In the data rows, the value 128 means zero.
Here are some rows, each followed by its group. Groups can overlap.
[114,125,106,111,140,098,092,116,118,136,129,153,121,149,145,134,149,135,141,
 130,155,125,141,129,122,128,123,089,113,155,109,118,147,113,094,159,110,128,
 142,142,104,133,123] L
[089,150,127,098,071,072,118,110,147,181,127,162,122,099,108,147,106,143,144,
 101,119,143,167,134,120,171,176,135,104,100,115,101,084,138,143,118,182,099,
 150,178,102,126,123] G
[120,162,174,171,114,178,184,144,133,137,122,069,187,132,075,084,074,143,084,
 138,067,129,113,135,139,146,078,156,138,062,171,154,096,152,172,072,144,106,
 092,119,114,126,157] M
[126,163,167,171,116,177,187,155,167,134,115,081,195,130,080,090,077,133,060,
 121,073,136,122,128,139,147,103,191,138,072,164,158,074,151,178,060,152,107,
 093,102,125,116,158] M
[117,150,142,149,105,153,166,146,157,126,116,092,174,136,113,109,085,121,088,
 141,100,128,104,129,135,129,116,164,136,109,156,155,103,139,168,091,163,118,
 105,111,120,116,146] M
[148,108,121,159,129,159,146,122,144,112,134,105,114,134,132,109,114,127,108,
 134,119,143,116,121,135,113,109,182,141,124,123,127,125,128,147,121,132,132,
 110,108,161,132,131] Z
[143,130,133,146,155,130,107,134,130,118,119,127,145,135,127,138,049,141,143,
 115,134,125,124,119,123,142,115,121,121,136,112,125,132,134,104,134,120,138,
 127,126,126,126,118] I
[137,120,123,139,157,133,125,119,122,113,124,123,140,150,116,124,101,138,121,
 115,121,133,109,115,129,128,111,153,130,126,124,140,131,139,115,144,113,135,
 115,115,110,134,113] I
[173,078,113,145,165,137,111,135,111,086,139,118,083,143,160,115,145,087,129,
 200,161,124,109,081,135,066,080,092,162,196,115,148,187,100,102,161,115,169,
 117,080,158,122,090] P
[135,134,136,141,107,146,151,141,143,117,124,100,160,112,119,104,088,120,092,
 132,108,127,131,114,131,107,122,146,148,110,134,144,114,134,152,121,138,119,
 116,122,150,123,164] M
[125,144,134,143,148,132,136,103,129,110,133,118,129,139,122,124,117,120,121,
 129,125,125,133,106,110,122,112,126,124,131,125,140,135,121,124,136,133,134,
 113,108,106,128,117] Z
[149,115,134,116,108,135,145,135,125,120,130,110,151,121,138,118,122,126,126,
 133,142,130,156,122,125,121,120,133,146,112,146,138,121,119,147,126,136,119,
 128,121,125,142,140] Z
[165,106,133,125,170,137,103,137,109,087,137,122,102,152,144,128,151,115,138,
 144,150,130,110,082,132,105,089,103,139,168,105,136,175,106,092,158,115,157,
 116,106,137,123,104] C
[155,110,107,137,131,130,112,125,113,116,131,137,114,141,146,135,143,129,146,
 136,149,128,114,110,131,107,117,111,143,131,124,141,137,117,099,148,111,141,
 124,122,135,148,112] Z
[154,100,112,131,176,125,115,128,116,090,124,108,116,150,142,128,130,116,131,
 119,151,127,098,100,127,095,091,113,142,152,127,146,171,110,102,146,120,156,
 118,092,125,138,105] Z
[116,151,111,124,122,116,102,134,154,136,134,149,138,133,119,134,130,152,131,
 127,132,125,130,125,126,118,133,117,113,133,134,118,127,128,127,141,118,124,
 140,135,116,130,131] I
[127,159,163,141,108,154,164,148,149,145,111,105,162,120,093,118,086,156,110,
 108,080,131,156,128,130,156,112,172,116,124,148,124,098,162,155,090,155,103,
 113,135,128,113,148] M
[101,151,129,125,054,138,151,119,146,161,124,135,147,097,143,114,115,110,121,
 102,107,133,159,145,120,152,165,148,130,093,142,121,099,131,172,095,141,093,
 137,157,124,123,153] G
[135,114,114,112,150,094,108,120,105,127,127,160,101,124,146,175,139,126,157,
 124,161,126,129,115,123,132,136,093,108,137,103,108,156,112,096,162,107,145,
 157,125,131,122,108] L
[163,093,102,124,121,115,137,132,124,097,140,128,108,126,166,097,159,098,112,
 154,143,134,117,126,128,108,132,112,174,154,143,141,139,115,136,147,133,139,
 105,113,147,128,117] Z
[139,114,115,129,124,115,110,127,127,120,130,137,098,139,143,126,153,124,148,
 152,144,126,144,151,124,119,140,102,123,141,102,117,144,123,123,148,113,138,
 131,128,142,130,112] I
[132,149,168,169,111,170,176,148,167,133,132,075,159,137,086,074,075,128,084,
 143,083,124,130,130,133,139,097,184,143,102,155,137,093,156,167,081,160,118,
 096,114,134,110,164] M
[127,135,134,170,121,138,137,136,130,119,121,129,127,136,133,119,112,123,117,
 125,122,131,125,130,132,129,127,142,137,126,138,124,124,131,139,126,128,120,
 124,128,121,121,139] Z
[120,144,134,129,133,134,132,130,148,129,119,122,139,169,130,137,125,132,128,
 116,115,133,120,123,123,134,122,141,133,115,136,142,121,137,123,113,134,103,
 129,120,124,094,126] G
[126,147,145,134,143,151,142,123,142,129,123,118,149,130,103,117,108,148,151,
 134,107,115,116,126,145,135,111,122,121,119,122,170,122,141,140,125,124,140,
 105,119,104,134,126] Z
[109,134,100,101,107,101,113,124,112,151,139,151,118,120,137,144,153,135,144,
 138,138,134,142,143,118,139,168,131,110,133,115,110,124,128,127,129,132,114,
 143,136,133,142,122] L
[085,154,106,075,073,110,112,119,131,153,134,146,120,101,149,158,149,135,151,
 113,132,137,191,149,128,156,186,117,113,114,124,093,105,135,138,122,142,090,
 161,176,078,126,141] G
[119,120,130,109,135,130,119,118,130,155,135,143,121,140,133,127,124,143,137,
 120,127,126,118,143,125,122,114,122,105,132,123,131,131,127,109,128,123,135,
 119,125,112,127,114] I
[150,105,124,114,126,112,136,143,118,105,138,140,114,119,152,123,149,087,115,
 144,133,123,136,141,126,102,117,111,156,159,130,137,145,107,132,129,123,131,
 122,111,159,130,127] Z
[096,174,148,124,137,129,129,129,156,164,121,130,164,133,076,142,104,170,128,
 104,102,128,100,147,118,180,110,151,094,092,129,104,102,155,118,114,127,107,
 135,144,110,116,130] G
[130,151,138,108,166,133,125,140,151,145,111,121,148,140,096,158,110,156,139,
 110,098,127,075,133,110,147,140,137,093,124,122,131,116,140,112,124,123,138,
 117,125,125,114,117] I
[109,148,131,119,116,137,157,142,150,138,134,096,174,118,079,113,113,142,104,
 135,090,130,114,114,133,143,114,154,134,103,149,123,102,140,148,096,137,111,
 121,131,140,140,161] M
[148,098,126,118,150,121,135,126,094,109,134,115,123,134,141,148,129,129,106,
 133,131,126,120,106,137,113,103,126,120,150,114,142,150,116,116,141,130,145,
 119,100,125,125,132] Z
[166,094,112,138,160,134,113,138,114,093,131,121,114,147,148,119,145,126,142,
 134,137,131,072,129,110,090,108,109,134,149,132,139,207,092,101,158,110,155,
 110,082,144,133,111] C
[105,135,116,123,130,120,123,128,124,120,145,134,148,129,114,122,125,147,144,
 127,121,130,129,125,134,144,122,140,112,128,109,125,132,130,117,124,124,124,
 132,144,139,138,126] I
[077,174,127,116,130,108,116,121,133,178,121,163,144,104,104,168,136,171,153,
 114,116,134,142,153,121,176,156,140,082,097,123,105,095,152,121,115,125,117,
 162,152,115,110,117] C
[082,125,096,108,148,100,086,105,101,141,130,170,099,146,130,161,155,143,150,
 130,169,113,125,133,125,135,162,082,100,139,095,101,148,120,088,158,110,138,
 142,132,127,140,117] L
[105,147,159,154,114,160,176,137,157,132,118,077,165,134,085,099,087,147,066,
 086,092,128,135,127,149,144,101,169,137,097,161,151,085,148,166,085,153,106,
 109,108,090,112,143] M
[139,135,126,134,154,135,116,151,117,124,115,125,123,139,105,146,116,129,132,
 137,135,130,097,119,118,134,105,145,131,126,124,130,122,129,109,128,131,146,
 118,119,117,142,122] I
[103,146,146,096,077,132,135,103,134,167,116,140,144,108,130,124,141,139,136,
 131,120,134,160,161,128,162,158,123,111,118,114,104,095,143,155,110,104,097,
 151,173,121,124,143] G
[175,118,118,130,122,103,129,130,124,117,134,143,106,127,136,128,165,093,153,
 164,159,123,136,121,117,107,148,094,160,147,120,128,151,107,116,158,118,141,
 134,129,146,145,122] C
[145,138,133,147,139,135,133,136,118,116,129,116,108,148,147,105,141,117,131,
 152,135,126,119,132,129,085,108,130,145,125,151,129,136,125,133,129,122,133,
 118,115,140,120,147] Z
[127,127,125,119,147,125,134,133,122,137,123,121,143,135,119,142,141,118,133,
 138,126,129,116,117,125,125,127,134,120,131,127,120,133,124,125,123,120,133,
 139,132,121,122,131] I
[157,134,154,171,110,176,175,154,155,119,111,067,174,139,110,090,092,124,087,
 132,083,121,121,127,144,130,106,167,157,082,156,148,096,139,176,087,150,111,
 085,108,147,117,158] M
[142,135,135,128,151,072,123,134,128,118,186,124,161,112,097,131,128,168,133,
 123,127,124,111,106,143,143,101,123,112,119,120,139,129,138,109,115,116,136,
 139,115,122,113,109] I
[126,114,095,092,139,083,086,122,101,141,140,162,099,113,144,151,166,166,161,
 118,151,134,125,124,126,125,156,105,107,136,139,130,138,118,096,151,119,138,
 158,150,118,137,117] L
[089,144,137,104,096,121,139,126,148,162,130,132,153,105,121,139,111,144,149,
 105,108,136,218,158,120,168,148,133,110,102,132,109,094,147,152,100,152,099,
 145,166,122,123,141] G
[147,130,155,178,100,155,179,110,161,130,121,088,161,133,111,097,099,124,080,
 134,082,131,117,150,138,134,072,159,136,102,155,154,093,131,171,089,138,110,
 118,115,135,121,141] M
[167,071,107,163,161,127,120,123,104,061,138,105,090,139,168,126,162,111,120,
 149,155,119,107,095,125,074,103,103,176,164,121,141,170,082,110,163,123,159,
 082,081,151,133,113] P
[136,117,119,130,152,114,118,111,101,122,120,130,136,133,126,145,135,125,147,
 130,148,128,115,101,124,112,110,125,137,135,107,133,142,113,099,149,129,148,
 110,112,130,120,110] C
[169,107,124,165,156,149,121,130,112,095,136,115,104,150,150,110,131,112,112,
 149,143,123,118,089,142,095,106,110,153,145,158,143,160,117,120,155,118,148,
 108,089,134,128,123] Z
[096,155,115,096,157,094,078,108,108,138,128,173,091,134,123,162,144,163,178,
 106,148,130,123,161,119,150,134,103,094,152,085,103,141,125,068,149,139,132,
 161,150,101,139,103] L
[131,148,105,122,154,100,112,123,112,118,147,132,117,132,129,151,139,147,133,
 067,134,128,107,126,132,131,112,117,102,143,108,114,134,122,083,138,123,144,
 138,128,104,145,111] I
[175,112,103,129,120,125,124,128,100,081,133,117,091,119,196,085,172,055,125,
 174,166,124,152,100,142,074,127,103,184,169,106,138,165,107,172,152,115,151,
 128,098,160,139,111] P
[125,126,123,149,152,132,125,112,120,126,119,120,141,134,112,128,133,135,127,
 117,127,130,098,116,127,135,106,139,120,128,114,129,120,116,128,122,148,143,
 110,120,124,121,125] Z
[137,128,134,144,147,147,118,144,121,112,119,117,135,118,115,135,147,126,125,
 136,131,115,115,110,126,117,096,117,129,146,120,139,138,127,114,138,117,138,
 124,112,134,129,130] Z
[150,124,147,147,148,141,136,133,133,102,127,088,125,144,121,125,128,124,117,
 131,120,110,099,095,112,115,100,136,139,144,154,161,144,123,120,138,135,143,
 100,091,141,127,115] Z
[148,084,108,129,140,139,127,118,118,086,140,112,108,151,158,119,145,103,128,
 160,150,124,120,090,127,093,134,141,089,165,127,144,163,110,123,155,127,146,
 116,108,142,130,100] C
[099,165,143,128,091,130,131,103,130,161,118,139,145,102,119,124,128,118,136,
 098,108,136,149,129,136,167,129,142,119,100,140,115,101,145,141,102,144,097,
 149,148,107,135,148] G
[145,155,134,134,147,139,129,145,130,114,134,123,123,142,133,123,127,127,122,
 076,129,111,137,119,127,115,110,129,137,141,123,137,141,127,119,128,116,145,
 122,112,137,125,126] Z
[123,151,152,159,151,167,158,138,155,126,137,104,185,143,078,102,070,157,102,
 105,083,128,095,128,134,138,075,174,117,093,150,157,096,154,132,092,153,122,
 113,124,112,122,138] M
[083,155,114,116,135,105,112,109,133,173,111,161,136,125,109,154,141,161,150,
 142,125,126,128,151,110,157,148,118,087,125,116,107,113,136,101,117,125,121,
 153,156,109,165,122] G
[151,107,107,138,154,134,114,118,117,123,128,126,118,136,140,132,142,100,141,
 117,136,124,121,122,117,116,116,114,134,137,125,143,153,125,113,149,128,148,
 124,119,139,137,104] C
[103,141,115,081,154,092,083,091,099,147,125,166,129,135,121,179,152,165,203,
 111,152,131,121,123,100,156,134,100,084,168,079,104,135,127,078,160,106,132,
 152,141,096,121,101] L
[126,147,161,141,080,175,166,132,159,148,124,106,151,120,097,091,107,142,093,
 101,106,134,153,146,137,144,134,184,138,087,154,137,080,144,166,082,143,098,
 124,142,134,127,151] G
[109,109,112,130,134,109,125,126,117,133,121,148,100,142,136,100,139,115,137,
 144,143,123,151,121,126,118,137,116,130,151,111,113,127,136,111,142,123,129,
 129,129,157,149,127] I
[105,155,124,157,082,127,150,118,170,165,112,125,137,105,097,115,108,125,107,
 117,088,125,162,144,121,161,144,144,113,100,141,129,087,135,157,106,132,094,
 135,148,128,117,146] G
[146,141,149,165,112,173,174,137,164,109,117,106,165,119,101,106,088,136,091,
 106,086,129,111,121,144,140,099,176,143,091,179,149,095,141,170,096,140,120,
 097,128,120,117,149] M
[135,110,110,130,123,126,115,139,107,130,117,147,130,110,132,154,093,123,131,
 112,133,123,143,120,120,125,125,116,126,129,115,120,124,126,149,133,118,131,
 142,132,121,121,128] I
[126,113,142,104,119,113,123,131,121,121,146,132,115,132,135,124,150,117,138,
 142,145,117,135,107,130,117,139,121,131,140,117,115,135,128,109,140,130,128,
 126,128,116,137,123] Z
[144,118,141,127,146,108,105,126,116,119,166,128,124,139,133,191,135,125,148,
 129,139,114,097,114,126,118,119,122,112,148,115,133,152,112,089,151,118,152,
 125,113,122,126,108] C
[123,122,122,120,148,110,113,106,117,128,127,147,121,130,145,141,152,140,150,
 107,141,121,105,110,137,122,149,127,111,124,123,121,149,123,106,152,112,137,
 135,132,132,126,114] I
[108,126,098,109,133,110,086,121,091,142,116,155,122,123,129,157,153,138,160,
 155,160,113,137,126,121,132,148,106,111,131,108,108,142,126,078,135,129,137,
 152,146,056,134,114] L
[134,121,117,113,140,115,111,123,108,130,134,139,111,140,143,149,150,130,139,
 131,156,127,121,109,130,131,147,106,105,152,126,122,150,118,109,155,118,136,
 141,133,136,137,113] I
[146,103,106,127,125,129,137,114,123,115,134,117,114,097,145,106,122,094,117,
 163,145,129,156,106,122,106,117,126,151,147,127,138,146,128,147,138,123,135,
 125,114,169,121,130] Z
[099,154,138,114,104,120,134,133,142,134,124,144,150,071,122,138,143,143,136,
 109,111,137,145,160,127,164,162,147,107,105,121,111,095,138,145,104,126,102,
 131,176,138,128,137] G
[089,162,124,110,095,110,123,113,136,170,129,159,144,090,113,122,120,160,131,
 116,108,135,147,167,139,165,152,145,091,098,124,095,103,141,134,096,126,107,
 151,169,128,109,138] G
[136,110,117,107,121,109,114,118,117,120,133,151,100,122,155,154,162,103,141,
 134,155,125,124,123,116,126,155,101,167,146,126,139,152,116,120,140,118,136,
 144,127,135,130,127] I
[109,132,116,108,127,112,113,116,137,148,125,139,122,132,134,146,151,142,131,
 120,128,129,180,120,126,147,140,110,115,113,131,115,129,129,127,119,109,122,
 139,152,137,142,131] L
[123,153,147,156,118,166,170,139,157,133,112,102,157,131,093,098,091,136,121,
 156,090,131,117,132,140,145,106,158,132,102,157,138,104,151,162,102,182,127,
 112,123,122,130,165] M
[113,155,153,142,106,159,211,141,157,138,074,103,157,118,089,098,053,154,092,
 132,088,134,138,142,133,152,112,173,134,086,156,130,093,149,163,074,145,102,
 117,114,108,112,152] M
[119,119,138,127,128,132,136,112,119,130,128,150,137,133,117,133,123,146,139,
 117,125,125,126,132,124,134,127,127,115,128,119,117,129,130,102,142,121,129,
 122,128,124,119,131] I
[193,062,107,150,146,145,148,134,130,066,148,096,116,149,175,087,130,059,110,
 189,153,117,116,098,141,064,096,110,196,157,154,159,169,108,150,136,132,161,
 088,078,175,121,094] P
[139,125,139,102,068,121,144,128,135,150,129,151,126,084,162,136,128,104,125,
 136,119,134,180,152,140,143,170,129,149,168,122,115,111,124,157,110,116,111,
 141,151,153,123,145] G
[082,173,151,118,102,121,132,138,139,178,115,146,159,124,100,140,105,171,138,
 096,097,145,141,162,117,183,145,162,088,103,130,109,088,148,147,105,131,093,
 134,164,110,124,129] G
[113,126,154,131,116,128,134,121,141,150,122,133,133,122,118,119,112,140,132,
 134,108,137,117,177,124,149,148,156,110,102,132,119,107,133,135,115,129,117,
 126,144,111,130,135] G
[115,125,130,115,115,118,130,114,134,134,126,131,166,121,127,120,138,144,129,
 134,130,131,136,149,133,139,115,114,133,122,141,116,120,125,138,119,125,116,
 122,139,142,128,138] Z
[161,126,115,144,144,124,136,135,122,116,128,104,124,136,159,116,129,132,133,
 134,137,130,126,095,126,112,101,127,132,147,127,126,145,121,116,132,122,139,
 118,116,136,129,134] Z
[116,126,120,103,138,108,095,112,100,138,130,164,130,121,139,154,165,165,166,
 118,151,124,109,155,128,133,145,015,099,141,112,110,143,117,099,161,116,131,
 167,145,116,133,113] L
[113,133,112,093,152,115,097,122,108,159,111,154,104,137,138,161,159,147,163,
 117,151,125,102,138,124,133,144,125,104,142,112,113,142,125,088,148,115,140,
 147,145,117,188,109] L
Which 5 groups are nearest to each row below, nearest first, going by the distance to the group's nearest row?
[089,151,122,098,079,110,132,108,127,173,124,149,151,114,136,138,132,133,149,
 130,136,140,154,155,129,173,189,128,114,095,150,101,098,134,143,118,122,102,
 164,175,139,127,138] -> G L C Z I
[141,120,115,111,138,127,113,114,111,107,133,138,093,134,144,125,149,114,136,
 169,166,125,131,117,115,111,128,118,154,155,101,123,147,120,117,148,116,138,
 133,113,145,144,120] -> I C Z L P
[111,143,106,104,125,076,101,117,106,142,131,151,109,117,142,176,154,141,164,
 100,152,126,132,129,114,139,152,086,116,151,116,113,132,125,096,168,116,127,
 145,141,119,115,113] -> L I Z C G
Which 4 groups are nearest to each row below, nearest first, going by the distance to the group's nearest row?
[130,111,120,126,144,137,134,134,115,090,139,131,137,122,068,113,106,127,110,
 132,127,140,091,117,118,105,102,125,143,122,150,149,145,127,119,120,130,146,
 112,104,116,130,133] -> I Z C M
[118,136,128,086,136,105,083,119,109,137,139,183,110,126,130,164,148,150,172,
 109,153,126,111,155,094,139,158,100,105,151,099,097,131,112,084,155,108,129,
 157,150,108,126,098] -> L I G C
[165,113,128,162,171,143,129,114,123,092,131,091,138,151,137,112,113,112,119,
 149,129,126,092,102,128,076,086,125,162,143,118,143,159,113,124,135,118,148,
 110,098,131,125,128] -> Z C I P
[167,104,126,158,155,142,146,145,122,074,137,094,118,151,121,090,119,097,112,
 155,135,117,091,113,137,091,102,132,145,130,144,165,151,111,125,131,130,147,
 104,083,126,095,143] -> Z C I P
[142,135,139,145,132,135,133,141,142,123,125,118,138,134,114,107,117,151,115,
 139,127,129,142,120,124,124,118,130,128,132,144,128,124,133,141,124,147,144,
 126,122,122,137,124] -> Z I G M
Which 5 groups are nearest to each row below, nearest first, going by the average distance to the group's rows?
[127,110,134,123,102,132,154,137,137,120,133,112,115,108,158,096,134,108,096,
 148,129,129,150,128,119,111,159,135,162,118,138,124,122,124,153,133,126,115,
 131,134,137,126,148] -> Z I G C M
[109,144,136,102,123,107,120,123,125,137,143,143,136,130,118,154,148,139,137,
 135,124,124,120,128,114,140,139,130,116,136,105,117,134,130,109,123,122,128,
 155,147,132,136,100] -> I L Z C G
[159,086,116,125,157,132,102,136,113,108,136,131,090,143,152,131,150,093,135,
 123,155,121,112,106,125,101,110,085,147,156,125,123,155,112,102,176,113,145,
 095,110,154,128,108] -> C Z P I L
[149,108,119,134,145,136,127,152,125,111,131,118,136,122,133,119,114,130,094,
 150,140,125,101,101,131,115,112,134,146,144,143,138,142,131,102,139,142,133,
 122,112,131,123,131] -> Z I C P L
Which 4 groups are nearest to each row below, nearest first, going by the distance to the centre of the group?
[142,150,151,163,128,138,154,134,148,115,122,095,166,139,115,093,101,124,094,
 126,100,152,113,134,139,137,097,172,135,098,152,149,111,141,144,115,148,122,
 112,114,124,107,146] -> M Z I G
[109,154,149,135,131,154,135,143,138,131,132,122,149,128,110,175,120,165,127,
 091,100,130,113,118,151,147,124,143,113,095,130,132,109,128,128,105,136,125,
 124,136,118,125,142] -> G I Z M
Which 5 groups are nearest to each row below, nearest first, going by the distance to the centre of the group?
[136,113,109,112,137,111,103,121,101,122,126,145,109,138,155,131,153,113,152,
 130,164,138,122,117,129,104,139,101,141,174,119,129,150,112,122,153,116,143,
 138,129,124,132,118] -> C I L Z P
[101,160,197,095,096,119,131,120,132,162,102,131,136,121,130,137,115,144,137,
 118,112,131,157,157,133,158,160,134,113,109,126,105,108,135,136,106,113,111,
 144,155,140,119,139] -> G I L Z M
[142,131,128,156,143,150,131,133,118,114,134,113,126,140,124,126,132,114,131,
 123,112,124,109,091,133,160,086,135,129,125,134,138,134,127,125,126,140,130,
 119,125,119,129,126] -> Z I C M G
[095,164,142,110,109,123,136,134,132,154,109,144,137,116,088,152,121,159,141,
 107,111,137,146,140,105,159,141,154,102,094,107,119,101,138,134,109,133,099,
 140,149,116,136,140] -> G I L Z M
[104,139,109,108,109,105,104,115,129,126,133,149,127,120,141,158,147,136,151,
 089,147,129,140,120,113,151,160,100,111,135,109,111,133,116,108,132,125,133,
 162,155,131,129,123] -> L I C G Z
[106,130,119,111,118,094,090,119,105,145,125,167,125,122,141,181,143,142,151,
 117,136,131,145,143,118,137,146,102,100,140,102,099,125,121,120,137,104,130,
 156,155,117,129,126] -> L I C G Z
[106,150,114,130,100,134,120,139,125,159,130,136,122,113,130,148,140,151,127,
 111,119,130,130,149,125,147,172,133,120,120,134,123,100,140,137,121,129,107,
 144,150,145,129,132] -> G I L Z C
[110,135,114,104,138,105,110,113,127,146,127,152,127,119,128,139,105,156,160,
 126,131,127,137,162,112,145,134,120,106,120,111,113,123,128,131,145,144,120,
 143,160,112,134,124] -> I L G C Z
Which 4 groups are nearest to each row below, nearest first, going by the average distance to the group's rows?
[119,158,174,145,120,163,152,147,162,151,135,105,180,137,080,103,097,144,076,
 108,084,126,124,157,128,142,113,160,127,087,148,143,079,155,148,076,142,105,
 116,116,108,137,146] -> M G Z I
[126,110,119,149,143,150,139,131,137,112,132,103,124,157,130,115,124,115,121,
 144,134,118,103,118,139,098,098,124,159,141,125,153,148,120,149,115,142,140,
 116,093,156,127,129] -> Z I C P
